One turn sends every row of this set to another row. A few are shown first. Where does it send the rows asked after them?
j_582: [ 0.68 -3.44 -0.06  1.69  0.55  2.91  0.15 -0.97  1.81 -3.06  0.43  4.56
 -1.15  2.87  1.04  1.29 -0.40]
j_745: [ 1.37  0.81 -0.95  1.47  1.78 -1.53 -1.00  0.12  0.22  0.26 -0.04  2.98
 -0.63 -1.27 -1.11  2.53 -3.72]
j_33: [ 2.41 -0.24  3.70  0.59  1.12 -1.03 -2.06 -1.75 -0.46 -4.23 -2.38  0.76
 -1.90 -0.88  2.81 -1.09 -0.92]
j_129: [-0.24 -3.04  2.90 -0.93  2.18  2.96  0.83 -0.53  0.74  0.11 -5.34  1.93
  1.28  0.23  1.92  2.12 -2.70]
j_349: [ 0.89 -2.86  3.33 -2.18  1.90  0.49  2.75  0.09  1.22  1.96 -1.27  0.32
 -1.24  0.54  1.50  1.22 -2.31]
j_53: [ 1.15 -3.71  0.38  1.10 -0.57  3.25  0.75 -0.63  0.93 -3.69  0.44  4.07
 -0.49  2.75  0.64  0.74 -0.82]
j_451: [ 0.38 -3.93  3.01 -0.14  2.03  1.74  0.02 -0.66  1.28  0.75 -5.06  0.89
  1.76  1.31  0.94  2.69 -2.60]
j_311: [ 1.26 -2.35  0.58  1.37  1.26  4.88  1.30 -0.19  0.42 -3.89  0.50  3.40
 -0.82  1.97  0.64  0.59  0.13]
j_428: [-0.18 -2.91  2.76 -0.93  2.41  2.07  1.08 -1.32  0.45  0.61 -5.62  0.81
  1.55  0.99  0.80  2.20 -1.64]
j_614: [ 1.09  0.96 -0.57  0.73  3.51 -0.80 -1.17  0.26  0.47 -1.30 -1.54  3.54
 -0.32 -1.97 -1.72  3.36 -3.46]
j_319: [ 2.40 -3.26  0.56  0.56  1.67  1.42  1.16  2.04  3.09 -3.24  1.50 -0.25
 -1.83  1.71  0.42  2.49 -2.57]
j_811: [ 0.27 -1.96  6.05  1.43  3.93  1.63 -2.61  0.04 -0.89 -1.68  0.16  1.62
 -2.74 -0.86  1.17  1.41 -0.53]
j_855: [ 0.03 -2.05  5.47  1.90  4.13  1.27 -1.80  0.15 -0.66 -1.93  0.20  1.40
 -3.21 -0.88  1.59  0.42 -0.46]
j_135: [ 1.31 -0.66  3.50  1.75  3.50  1.48 -0.30  0.23 -1.18 -0.26  1.27  1.99
  0.67 -1.17 -3.48  1.34 -0.57]
j_916: [ 0.38 -2.42  3.07 -0.69  3.61  3.06  0.44 -0.50  0.36  1.16 -4.69  0.90
  1.21  1.04  1.31  3.06 -0.89]
j_919: [ 0.91 -3.21  1.67 -0.74  2.37  1.46  0.41  0.92  1.02  0.50 -5.95  0.59
  1.43  0.53  1.34  1.34 -2.47]
j_967: [ 1.56  1.42 -0.57  0.67  1.98 -0.39 -1.07 -0.94  1.23 -1.23 -0.21  5.33
 -1.49 -0.48 -1.20  2.69 -3.28]
j_718: [-0.54 -3.23  1.75  0.66  3.37  2.06  0.00  0.20  1.37  0.56 -5.60  2.15
  1.30 -0.07  0.69  2.71 -2.41]
j_770: [ 0.59 -3.53  3.32  0.35  1.90  1.80  0.83 -1.44  1.41  0.64 -5.52  0.67
  1.89  1.02  0.67  1.20 -1.81]
j_421: [ 1.89 -4.05  0.56  1.30  2.11  1.56  1.66  1.72  2.38 -3.02  1.66 -0.14
 -2.04  1.62  0.45  1.85 -1.60]
j_600: [ 1.91 -3.42  0.28  0.58  1.75  0.47  1.85  1.49  3.12 -3.43  0.86 -0.64
 -1.91  1.48  0.87  2.00 -2.33]
j_475: [ 1.96  0.16  3.08  0.05  2.65 -1.06 -1.75 -1.52 -0.51 -4.51 -2.30 -0.04
 -1.40 -1.07  1.94 -1.17  0.07]
j_871: [ 0.46 -2.76 -0.44  1.08 -0.86  3.61 -0.14  0.52  1.15 -3.38  0.25  3.84
 -1.06  2.13  1.02  0.13 -0.15]
j_722: [ 1.41 -0.13  2.95  1.26  3.60  0.38  0.07  0.83 -0.76 -0.06  1.60  1.38
  0.44 -1.28 -3.49  2.03 -1.46]
j_195: [ 0.86  1.77  0.78  2.38  3.11  0.19 -1.36  0.04  0.81 -0.36 -1.63  4.54
 -0.62 -0.47 -2.15  2.65 -3.05]
j_642: [-0.06 -2.79  2.61 -0.38  1.31  1.76  0.17  0.24  1.30  0.85 -5.95  0.45
  1.28  0.76  0.54  2.45 -1.78]
j_434: [ 0.52 -3.34 -0.73  1.51  1.05  4.04  0.29 -0.54  0.96 -4.01  0.39  3.54
 -0.87  2.23  1.06  0.70 -0.66]
j_287: [ 1.04 -2.49  2.36 -2.63  1.32 -0.29  2.61  0.10  1.91  1.26 -0.68  0.46
 -1.18  0.56  1.74  1.13 -3.05]
j_306: [ 0.51 -3.44  0.30  0.49  0.50  2.66  0.51 -0.83  0.06 -4.25 -0.18  3.98
 -0.01  1.94  0.92 -0.74  1.03]
j_481: [ 1.61  1.49 -0.12  1.46  2.36 -1.64 -0.51 -1.60  0.33 -0.27 -0.98  4.07
 -0.96 -1.51 -2.04  2.55 -2.65]
j_208: [ 3.18 -0.37  3.38  0.06  1.93 -1.12 -2.57 -1.60  0.34 -4.01 -3.67 -0.80
 -0.54  0.04  1.43 -0.84 -1.17]
j_641: [ 1.32 -2.31  3.57 -3.21  1.20  0.25  2.42  0.28  1.54  1.17 -1.08  0.34
 -1.34  0.75  1.51  1.41 -2.82]
j_988: [ 2.02 -0.71  3.30  0.91  1.06 -2.15 -1.71 -0.99 -0.88 -3.95 -2.20 -0.52
 -2.26 -0.33  2.46 -0.48 -1.13]
j_45: [ 1.69  1.17 -0.76  1.63  4.24 -0.71 -1.14  0.08  0.06 -0.33 -1.08  4.41
 -0.37 -0.53 -1.18  3.07 -2.85]
j_813: [ 1.04  1.54 -0.68  1.00  3.86 -0.56 -0.99 -0.43  0.71 -0.57 -0.71  4.01
 -0.89 -2.10 -1.35  2.55 -2.76]
j_649: [ 0.55 -1.28  5.90  0.99  3.38  1.02 -2.10  0.37 -0.55 -2.26  0.56  0.64
 -3.19 -0.83  1.80  1.02 -0.93]
j_809: [ 0.88 -3.11 -0.85  0.01  0.07  2.07  0.89  0.88  0.55 -4.03 -0.20  4.33
 -1.52  2.31  1.09  0.66 -0.31]
j_701: [ 2.60  0.01  3.61  0.54  2.72 -0.83 -1.43 -1.23 -1.44 -4.06 -2.57  0.64
 -1.63  0.26  2.25 -1.89 -0.74]
j_791: [ 2.58 -0.53  2.57  1.55  2.21 -1.17 -3.16 -2.01  0.03 -3.76 -2.19  0.08
 -1.83 -0.87  2.31 -1.10 -1.07]
j_611: [ 1.97  1.11 -0.63  1.48  2.74 -1.24 -1.30 -0.27  0.67 -0.32 -0.74  3.50
  0.38 -1.36 -1.53  3.52 -2.91]
j_179: [ 0.63 -3.39 -0.50  0.45  0.71  3.42  0.57 -0.10  0.68 -4.37  0.18  3.44
  0.72  2.54  0.76  1.42  0.01]
j_620: [ 1.96  0.24  3.90  0.66  2.04 -0.52 -3.08 -1.42 -0.77 -3.47 -2.36  0.61
 -0.98  0.89  1.76 -1.59  0.41]
j_325: [ 0.87 -0.92  2.78  1.89  4.22  0.40  0.21  0.34 -1.07  0.47  1.13  1.54
  0.71 -1.07 -3.35  1.33 -0.49]
j_652: [ 2.02 -0.12  2.95 -1.04  2.05 -0.70 -2.24 -1.36 -1.11 -4.39 -1.66  1.00
 -1.44 -1.03  2.30 -1.72 -0.73]

j_311 goes to j_988
j_770 goes to j_614
j_481 goes to j_179
Now these:
j_722 goes to j_421
j_319 goes to j_855
j_451 goes to j_813
j_287 goes to j_135
j_701 goes to j_642
j_718 goes to j_967
j_195 goes to j_809
j_434 goes to j_33

